Rotation paths and how fast each direction turns (deg/step):
Each turn is a multiple of 5 degrees from 10 to 175, or 0.
Each row of a path follows its step; steps can be skipped.

step 0: [ -6  -4 -15  -1  28  -4  -3  -1  -7   4  -6  -4  16 -20   1  16  -9 -12
   7   4  17  -4   3  -5  20  -5  -2  -7   3 -13  10 -24   2 -18   1  -4
  25   2  20  -9  19  -4  10  18  -2]
step 1: [ -7   2  -3  10   9  -2  31  -1   9  21  -9   0  16  12   5  -1   7   7
   5  14   9   5   6   1   3  -3 -22   7   9  -7  30 -22   2  -5   8   0
   2   7 -11 -12 -13   8 -30  -2 -10]
step 2: [  3  33   1  -6  -1  -6   0  -4  -5  -6 -13  -2   0 -14  12   8 -11   2
 -16   6  24 -26   2   1   9  -7  -5  11  -9  12  22  -2 -11  11  20   3
  17  -7  -7  19  -1  12  -3  14 -14]
step 3: [  4  24  -7  11   9  -2   8  -2   9  -5 -10  -4  14  -2  -1  17   9  13
   1   0  10  17  13  35  22  17  -1   4   7   1   1 -13   3   9   6  -6
   5 -16  10 -22 -12  -8  20  11   0]
step 4: [ 18  -1  -1  -2  -4 -11  12   6   7  -4 -11  -1   4  17   0  10  17 -13
  -7   4   6 -11  11  -1   6 -25 -19  -7  -8  -7   4 -23   1  13 -16  -4
  24   8  32   1 -16  13  -2   7 -10]
step 5: [  2  11   3  16   5 -10   1 -12   7   6 -14 -18   1  14  27  21  -9  -8
 -21   0  14  13   3  14 -11   4  -6  13 -11  -7  10  -7  -6   7  -2  12
   0  20  -9  12  -9 -22   3 -12 -22]
step 6: [ -4  16  -5  -5  -3 -16 -14   8   5 -15   7 -10  13   6 -19   9   1 -13
 -17 -16  28  17  -1   1  11  -6   8  -4  -9 -24  18   3   7  11   0 -17
  -5 -14   0   3  -2  -3   0  25 -12]
step 7: [  3  13 -22  -5   2  -2   2  19  -3  10  -2  -9  -2  10  -6  20  -1   2
 -12  13 -23  34   3   7   6  -8 -24   5  -4  -9  15  -6  11  17  13   8
   3   5  25  -4  14  -1  -4  -6   1]
step 8: [ 13  17  18  16   2  11  -8  -1 -16  -1   3 -13  11  17  -5  21 -11   8
  11  -2   9   4  17 -13  13 -16   2  10  -9 -19 -12  -2  -4   9   4  -3
  18  15  -1  15   4   6 -22  -7 -19]
step 9: [ -9   5 -10  -1   9 -16 -18   0 -13  11 -32   3  12  -9  -7  13 -11  11
  -8  -2  11  20   4  -9  21   2  11 -12 -27  -5  11 -25  -5  -4   0  -7
  -2   4  -6  -1   2 -19  -1  -9   8]
step 10: [  3  -1  -1  -2   4   4  10  22   5  16 -15 -12   4   9  -7   8   1   9
   0 -18  15   4 -15  -1  11   1   7   1  13 -21  28  -1   1   4  -1   7
  29  -6  12 -14   9   6 -30   6  12]
step 11: [ -1  21 -17 -12  26  -3  -2  13  -7 -17 -12 -11  19   9  10  12  -1  23
   9   4  -2  -9  12  -2  -2  -6  -8   7  -6  11  21  -8   6 -16   3  19
  13  20  -7   8  11  10  -4  -1 -15]
Directions:
[ -3   3  -2  -1   2  -1  -3   0   1   5  -1  -4  -2  -1   4  -1   2   3
  -1   2  -2  -6   6   5   3  -1   3  -2  -1  -4  -3  -3  -2   3  -7   4
  -9  -3   4   1   5  -3 -10   7  -4]  0
[-5  3  5  6  0  1  1  1 -3 -2  3 -6 -4 -1  4  3 -1 -3  1 -6  0 -4  0  5
 -2  5  3  5  2  0 -1  0 -3 -2  3  5  7  1  3  6 10  3  4 -4 -3]  130
[ 4 -2  0  2 -2 -1 -1  0 -5  2 -1 -5  1  3 -6 -1 -6 -6  0  5 -4  9 -4 -2
 -6 -1  0 -2  0 -7 -5 -1 -3  0  4 -1 -5 -1  1  3  6  0  2  5 -6]  40
[ 2  6  1  2  4 -2  5  1 -2  1  2  2  1  4 -3 -1 -4  2 -1  0 -4 -6  6 -8
 -7  2 -6  4  6 -2 -1 -2  0  0 -4  5 -2  7  1  5 -5  0 -3 -2  0]  110
[-6 -3  1  2 -2  4  3 -7  2  2  6 -1  0  1  4  3  2  2 -3  1  2  1 -1 -3
  3 -5 -3 -5 -4  0 -5 -7 -8 -7 -1 -5  0 10  0  0 -1  2 -2 -3 -2]  95

step 0: [ 18  18   1 -11  -3   1   8  -6   2  -4  -1 -13 -14  -2   3  -8 -12  -7
  -3  15 -16 -15   1  -1 -13  -7 -24  -5  -4   1 -26  19  -2  -9  -5   5
   8  -5   5 -12 -30  13  -1  -4  12]
step 1: [ 20  10  13   9   3   4   5  -8   6   7  21  16 -12 -21   7  -1  -1   2
  -3  28  -9   1  11 -12  -2  -9  -3   7  -1   1 -17  12   5  -2  -4  21
 -21  -1   5 -10  -7  -3 -11 -16  16]
step 2: [  8   5  11  -3 -11   5   7  -3   2  14   9   6  -3   1  18 -12  10  20
  14   1  -1 -13   3  -7 -11   4 -24  -5 -10  12 -23 -14   1  20   6  14
 -20 -18   3  -5  -6   1 -10  -4  17]
step 3: [ -5  -5 -12  12   2  10  -3   5   5  11 -10 -22  13  -5   7 -20  -4  11
   3  15  12   4  -1 -21  -6 -11  -5   4  -8   8 -31   2  -4  -3   4  19
  -7 -19  -4   4 -20   1 -13  -8  11]
step 4: [  6  -3  12   6  20  16   7  -9   3  17 -12 -11 -13   0   8 -29  -7  -7
  18 -11   1   4  -4 -12  -8 -23   8   9  -5  -6  -1   3   6  14  -7  18
 -10  -2 -10  -4  -5   3  -9 -12  20]
step 5: [  0  18  -1  -4  18   8 -18  -3  13  -5 -15  -5  -5   3  17  -8   4   6
   1  -8 -16   5 -10   8 -20  -9   3  -3  -1  17 -15   8  17  12  -1  12
  -1  -5 -13 -11 -10  -4  -9  14  32]
step 6: [  1   1   6  -6  13  15   7 -12  18  12  -3 -25  17 -18  12  12   1  12
  -7  12 -14  17  -5   1  -5 -13   8 -17  -9   3   3  14  20  13   4  10
 -14  -3   4   0  -9 -16  -2  -3  12]
step 7: [  8 -17  25  -6  -4  21   8   0  17   5   0  -6   5   1   8   5  -3  22
   2 -13  -9  10 -25  -9 -12   0   9   8   1   3 -16  -2  25  18  10   9
   4   6   7   4   7   2 -14  -3   3]
step 8: [-21 -13  12   2  -2  -3  -2 -16  28   2 -25 -15  16  -7  19   6  -5   4
  -7  -9   3   0 -14  -2  -9  12  12   5  11  -1 -20  -7   7  -3  10   0
   1  -4   3 -13  -7   9   1 -13  19]
step 9: [  0 -13  26  -3 -14  -4  14 -17  15   5 -14 -31  -5   4  -4  -3  -9  -4
  -8   9  -7 -10  -3  13 -17 -14  15   6  -3  -6   1  18   5   7  13   2
  17   1  -7  -7 -13   8   5 -10  10]
step 10: [  4  -3  32  10  -4  -8  -9 -13  10  -6   9  15   0  -1  12  10  -6   0
  -2  14 -13 -15 -17   5 -14  -8  21  16  14   8   7  12  10  -8  10  13
  11  -5  -2  -1  -5  -7  -8  -2  23]
step 11: [  5 -14  24 -12  -7  -1  10  -4  15  10   7   6  11  -5  27   5   5   5
  -6  11   4 -17  -2  17 -11   9  -1 -12   2   7   8  -5  -5   4  10  -7
   5 -17   5   8 -25 -18   4  -3  21]
Directions:
[ 3  5 -4  0  2  2  3 -9  1 -4 -6  4 -1  0 -2 -3 -2 -4  3  3  3  2 -4  1
  0 -5 -5  2 -1  0  8  2 -1 -5  4  0  8  2 -1  1  0 -3  0  4  9]  70
[-3  4 -5 -7 -1 -2 -6  2  1 -5 -4 -1  7  1  6  0 -5  0  1 -1 -1 -4 -4  1
 -2  6 -1 -8 -2  2 -1 -3 -5 -6  3 -1 -4  0  2 -1 -8  2  2  2  3]  130

step 0: [ -8  18  -1 -14   4  10  -9 -12  -8   5  -3 -14 -14   3   1 -12   3   7
  11  15  -2 -20  -8 -14   2 -12  11  -9 -15   4  15 -35  -3  -7  13  -8
  -5   2 -12   9  20  22 -10  -6 -21]
step 1: [-15  -8   6   0  19   2   0 -20   8  11  -9  19  17 -16 -15  -1  -4   5
 -13 -10 -17 -24   1   8   8 -12 -18  -4  -6  18  -7  -1 -16   9  -5  14
  14 -14   9  -2  29  -6 -12   0   2]
step 2: [-13  -2 -13  -6  -8   5 -21 -22  14  16  21  -6  -3   6  -9  -6  11  16
   6  10   8  14  -3 -19  -5 -16  -4  19  -2  12  13  -5   2  -6  -6  -1
 -22  -8  12  30  12  -4  -4   9 -13]
step 3: [-15  -6   1 -33  18  13  14   0  -1   1   8   3  15  -7  -5   8   2  -6
   7   0 -28   3  14 -16  14  -9  19  11  -8   7  -6 -22 -17  11   9   3
  -6 -11  -1 -14  10   7  -8 -20  -4]
step 4: [ -2  -4  -6   4   5 -20   1 -24   9  -5  -5  -6   5 -14 -17  -3  23  11
  -7  12  -9   3 -18 -33   4  -3 -22  -4  -2  -5  -3   5  -1  22 -12 -17
   7  -7  11  18   5 -11 -16 -10   5]
step 5: [ -9   0  -8   3   5   8 -14  11  14   6  -1   7 -11  -3 -13   3  10  -5
  13 -15  -7  27  21 -13  18 -18   4   6 -11 -17  -7 -19 -12 -24 -13  -5
   0 -10  15  -3   0   7 -22   4 -21]
step 6: [ 24   8  -7 -10 -10  -6  15 -13   7  -4  -4  17  15  -7   0  -8  16 -11
 -19  19  -8 -15  12 -15   4  11  14   3  -7   5  17 -27  -8   3   6 -18
  11 -19  10   7   6   2 -17  -5   7]
step 7: [-18  -1   6   1  -3  -4  -4  -9   3 -10   0   7 -16  -4 -15   6 -17  11
   2  -7   3 -15  10 -16  11 -19 -11 -19 -22 -18   9 -12 -10  18 -22  -6
   6  -6 -10  12  -2  -4 -20  23 -13]
step 8: [  4  -6 -12   5  -5  -2 -14  -4  16  25   9  28  -9   9 -11  -9  16 -21
 -15  -5  -4 -10 -12   4   1 -23  13 -10  -9  -1   3 -14  -8   1  22   7
 -11 -15  17   2  10  18 -11  -5  -6]
step 9: [ -9   6   1  -8  -9  18  25 -25   8   3  20  -1   6  -6  -8  -9 -10   5
 -11   3  -9  -8   6  -3  15 -17  -1   7  11  20   7 -11  11  17  -4 -28
  10  -8  -6  -2   8   5  -6  22 -22]
step 10: [  0 -22  13 -24  -3  -1 -12 -11  22   1  -8   8   3   7 -17  -9   5  -7
  -7  -8 -17   7 -12 -14  -2 -20   2  -6 -34  -4   3  -5   4  15 -14  15
  -9  20  -7  10  17   3   2  -8  -8]
step 11: [-20   5 -13   7   3   1  18  -4  13  17  11  -6  13  -9  -6  11  11   0
 -27  -8  -6   0   1  -7  -1 -20  -8  -2   7  -6  -1  -7  13 -11 -11 -19
 -23 -30   3  -5  14   8  -4 -23 -10]
Directions:
[ 1 -4  1 -1  3 -2  4 -3 -1 -3  0  1  4  3 -5  8 -6 -1  1  2  6  2  2 -3
 -7 -2  2  1 -4  2 11 -7  0  1 -1 -1 -2  4 -2 -2 -5 -3  2 -5  2]  100
[ 4  1  1 -9 10  3 -4 -5 -1  5  1 -5 -1 -5 -2 -3  0  6 -2 -1 -2 -2  6  2
 -4  1 -5  2  1 -2 -3  0  1 -2  2  1 -5 -1  2  1 -4 -5  5 -5 -2]  35
[-1  2 -3 -2  3  2 -3 -6 11 -3  1  7  1 -5 -2  0 -2 -2  3  1  3 -6  2 -8
  5 -4  4 -2  2  1 -3 -4  3  2 -5 -1 -2  0  3  2  5  2 -1 -5 -4]  0
[ 6 -3  2  6  2  3  1 -6  0  0 -4  0 -1 -5 -5 -5  2  0  4  0  0  5 -4  3
  4 -2 -2 -2 -1  6  0 -4  6 -9  2 -1  6  6  1 -7  2 -2 -3  2 -1]  85
[ -1   3  -2   4  -2  -1   0  -3  -6   3  -3   4  -3  -3  -2  -3  -4   2
   1  -5   2 -10   3  -1  -5   6   4  -4  -1   2   2  -6  -2  -7   0   7
  -1  -4  -1   3   1  -3  -3   6   2]  55
[  2  -5   2  -8  -3  -8  -4  -1   1   4 -10   7   5  -2   0   3   2  -2
  -1  -5   1   2   4   2   1  -3   5  -1   0   3  -6   0  -3   1   6   4
   3  -1   0  -4   0   2   3  -1   4]  155
[-7 -6  3  4  3 -4 -3  1  5 -3  1 -3  3 -6 -6 -6 -1  2 -4 -2  8  0  1  0
 -2  2  1  2 -9 -3  0  8  2  3  0  4  4  3  1  4 -1  0 -4  2 -1]  125
[ 0  4  3  1 -1  6 -8 -1  1  2 -1  3  0  4  0 -1 -1  2 -2  3  7 -6  1 11
  2 -2 -1 -3 -3 -2  4 -3 -4  7  4 -6  0  2  2 -4  4 -1  1  3  0]  45

step 0: [ 13  13   0  10   4  10  10 -10  -6  10  -4  -7  -9  -7 -18  15   1  -8
  -4   7  -4 -10  -1 -25   4 -15 -28 -18  38  17 -27  14  13 -13  -4   5
  17  14   1   4  -5   4  -7  -6 -15]
step 1: [ -2  16 -14 -11   9  -4 -11  -5  -3  12  -1 -13   4  -3  -9  -6  36  26
   5   6 -22  15   8 -13  16   6   5  -8  19   7  20 -14   5 -10 -11   0
  -2 -17  -2  12  12  -5  -8  32 -14]
step 2: [ -2 -17   2   9 -14  -3  13   4 -12  -6  16 -13 -13  13 -21  16   2  10
  -7  -4   3  13 -14  18  19 -16 -33  13  15 -21  -5 -13  -8   9  -9   7
 -16  -1  14  10 -10   8  -8  15 -21]
step 3: [  6  19 -13   6  15  22 -24  -6  -3   1  11 -13 -12  13  -6 -18 -13  13
  -8  -8   6   4 -22  -9  -2   4  -2  25   3  15  12 -16  25 -12   1 -13
  -4   2  30 -11  -4  -4 -13  -9 -17]
step 4: [ -7  19 -18  18 -32  -4  -4  12   5  -9 -14  15  -9   9  -4  10 -23  20
   1   4 -24  -4 -15 -17   4   2  -9 -21 -10  -9  -1  15  18   3 -16  -3
  -8   0   4  -3   6  19  -4  13 -21]
step 5: [  4  37  14 -15  16  -1  11  -1   6   7  24   1  11 -18 -26   0   1  14
  -4   1   3   7  -7  20  -5 -18   2 -23 -10 -11   5  -9   8 -13 -11 -14
 -23  -3  -2  -8   3  10  -9 -11 -15]
step 6: [ -1   1  12  -4  -3 -20  -2 -22 -14  -9 -20 -19 -23  -9 -32   7 -20  11
  -9   9  -5  14  13  -5 -19  -2  13   8  13   7 -17   2   5  13 -11 -17
  -3   7  15  14   9  21  -7   4  -3]
step 7: [  1   1  -3   0   3  -3  -4   4  30   0  37 -10 -10  -4   5  -1  13  16
   8  23 -19  19   3  -5  -9  -4 -19 -11  -9  16  -4  -4  -2   8  -1 -19
  31  -7  28   2   5  13  -2  -2  -7]
step 8: [  1  -4 -15   7 -15   9  16 -10  12  27  15 -21  -4  -4  -6  11 -15   6
 -21   3   2   7  24 -18  -1   0   0  -9  13 -18   0  -9   0   6  -7  -8
  -6  31  -2 -24   2 -10  -4  23 -19]
step 9: [ -1  -8  -9   4  18 -11  -5   3  13  -3  11   2  17  11 -15  -4  11  29
   0 -11  13   0  -9  -4 -22   9 -16 -14  37  -3  -9   3  17  -3 -16   2
 -10  -5  20 -10  14  -6 -25   6  19]
step 10: [-20  -5   6  10   7   8   6 -11  -3   5  -4 -11 -12  -3   8  19 -29  32
 -21  -4 -10  18  -8  -8  28   4 -21 -16   1  13   4 -17   0   3  -2  -6
 -16 -13   2  14  21  -7   7  -4   9]
step 11: [ 33  18  -3 -16  -5  10  -3  13  14 -12  -3   2 -14  -8 -23   1  -3   0
 -15  11   2   2   1   8  15   6 -27 -15  21  -5   5  -4  29   9  -5 -13
   3  -4  16   1 -19 -22  13  -9  -2]
Directions:
[ 0 -4 -2 -2  2  4  3  5  0  2 -1 -2 -4  1 -8 -3  6  1 -6 -5  0  3 -1 -5
  3  0 -3 -1 -8  2 -5  0  7  1  0 -6  0  0 -5 -2 -2  6 -4  4  6]  0
[-4 -4  3 -6 -1 -4  3  3  0 -3  4 -1  2  0  0 -1  3 -9  0 -2  2  4 -1 -7
  5 -1  3  5  3  1  2  1 -5  3 -1 -5  4 -1  7 -3  2 -1  1  6 -8]  65
[  4  -3  -4  -5  -2  -1   3  -1  -2  -5   4  -1   1  -1  -1   3   4   0
   0   1   8   3   2   3  -6   4   0  -4  -2  -3   1   1   4  -1   9   2
 -11   1  -2   0  -1   1   4   6  -6]  110
[ 4 -6  3 -4  1  0  1  1 -1  2  9 -4 -4  4 -1  2 -5 -4  3 -1 -4 -1 -3  4
  7 -3 -1 -7 -2 -4  0 -5 -2 -2 -3  2 -1  3 -5 -6  2  2  6 -6 -2]  130
[ 4  0  2 -4  7  0 -6 -3  1 -1 -2  1  2 -4  0  5 -1  1  0  1  0  3 -1 -1
  3 -3  0  1  1  1 -5  6 -7 -2 -6  2 -9 -8 -6 -3  2  0 -5  5  2]  85
[ 0  1 -1 -1  0  0  2  5  5  4 -3 -1 11  3 -1  2  1 -2 -4 -6 -2 -3  2  7
  1  0  8 -6  4  0  1 -1  0 -5 -4  1  1  3 -1  4  1  6 -4  6 -2]  95
[ -2  -2  -3   2   2 -12  -3   2  -3  -3  -6  -4  -6   0   6   2  -2  -1
  -1   0   1   2   4   0   4   1   2  -3   2  -6   0   3   5   4  -5  -1
   0   3  -2  -1 -10   0  -1   2  -1]  160

step 0: [ -4   0 -20   6   9   8   4  16  -4   7   6  -7 -14  -1  -7  24   1  22
  -7  19   6  18  -7   8  14  -1 -11 -10   3 -31  -9   4   8 -14  -8  -2
  11  -9  19  15  -9  11   9  11 -18]
step 1: [ 12  -6  13 -16  -6  30  -3   9  -8   7  -5   4 -26  -4   6   4 -10   1
   0  20   6  -1 -11   7  17  22   8  -6   2 -10  -7  -4 -13 -19  17   4
  17  10   4   9  -4 -13  25   2   2]
step 2: [  0   3  42 -19   1  -2  -4 -14   4   6 -16   0 -17 -19 -12   0 -13  -1
  -5   2  -4  -8  -4  -3 -12  -5  -7  -3  -9 -21 -14   6 -14  -5   9  15
   0  11  17   6 -22  -3 -10   9  -5]
step 3: [ 14  -1 -21   4   4  -1  -8  -1  14   4   0   4 -18 -12 -17  21  10  -4
  -8   2 -14   5 -20 -10   4 -10 -21  -8  -4 -30 -23  21 -15   5   1   0
  -1  -5   6   7  -9   5 -15   3 -11]
step 4: [ 18  -8 -14  12  -1  33 -14   3   3   5  -9  -2 -22  -9 -15  11  10  -1
 -12  15  20   1 -13  16  -1   2  -8 -19  -4   1   4   9  -9   1  10  -2
 -10  -6  -1  12  -2 -16  23   8  15]
step 5: [-15   0  19  -8  -7  31  -4  -3  10  17 -12   3   6 -27 -12   4 -14 -16
   2   5   3 -16  15   7  -3  -4 -26  -5 -11   7  -3  -4  -6 -10   9   6
   5  -4  11  17 -19   5  13   6   4]
step 6: [  1 -12   1  -7   2  11 -18   8  11  -9 -10  -6   1   1 -12   3 -14  12
   3   0 -15   2  -8  -1  10  -9 -32  -3 -10  -7  -9  24   5  -1  13  10
  19  -5  21  12  -4  27 -15  -2 -15]
step 7: [ 25 -14  -8   4  12  11  -6   6   8 -12  -4 -12 -15 -13  -5  18   9  28
  -9  17   2 -13 -13   2  20   3   0   1   7 -13  21   6  -7  -4  10 -11
  14  -9  17   4  -9   7  10  15   9]
step 8: [ -6   7   8 -11   5  20  -9  -9 -10  20   0  13   2 -18   8  18 -17  19
 -11   7  10  -5   6  -7   4 -10  -4 -16   3 -19   9 -15  -2 -19  17  -3
   1   2  12  11 -18 -15  20  16  -2]
step 9: [  7   1   7 -14  -4   0  -5   0   5  12  -1   1 -10  -2   0  -9 -16  -1
   2   3 -17   0  -3  11  13  -4  -7 -21 -15 -18 -39   7  13 -18  10  -2
  12   7  21  26  -8  -4  -8   8 -10]
step 10: [ 12  -7   4   2  12  -1  -1   7  -3  -7  -5 -16 -41 -19 -11  -3  -1  12
 -13  20  -9  -8 -10   7  14  17 -11  -1  -2 -15  -6  24 -18 -11   4   2
 -14  -1  -1  14   4   5 -11   3   0]
step 11: [  5  11  -9   1   5  25  -5 -15 -11   5 -21  13 -29 -36   4  24  -7   1
  -1   7   9  -8  -4 -11  -7   0  -8  -1   6 -13  -2   6  -6  13   7  10
  -1  -2  -3   4 -21  -5   8   4  10]
Directions:
[ 5  4 -4  2 -1  0  4 -9 -6 -6  0  0  3  0 -5  8  3  5 -3 -1 -1 -1 -4 -2
 -2 -7 -2 -1  5 -3  1  3  3  0  0 -2  1 -4 -2 -9 -3 -1 -2  2  4]  90
[ 6  2  2 -3 -1  0  8  7  2  0  3 -5 -5  4  4  1 -3  1 -5  3 -2 -1 -8  4
  3 -3 -1 -6 -3  7  3  0 -3  3  2 -5  0  1 -5 -2 -2  1  1 -5  2]  120
[  0  -2  -4   4   1  -1   5   3   4   1  -2  -4  -1   0  -2  -5   4   0
 -10  -6  -1  -1   3   4  -2   2  -2  -3   3  -9  -2  -5   4   0   7   3
   3   1   1  -2   3   5  -4  -7   0]  110
[ -2   0   4   5  -1   5   2  -2   0   5   7   0  -3  -3   1  -2  -1  -2
   3   1   7  -1  -2   4   6  -1   0   5   2  -4   8   2   3   5   5   0
   4  -4  -2  -1   0 -10  -5  -3   0]  110
[ 2 -5 -2 -1 -8 -4  2  0  0 -4  3  0  0 -7 -6 -1 -1 -1  2 -2  6  4 -2 -2
  8  1 -1 -7 -2  1  1 -1  4  1 -5 -3 -2  4  1 -2  1  4 -8  2 -8]  110
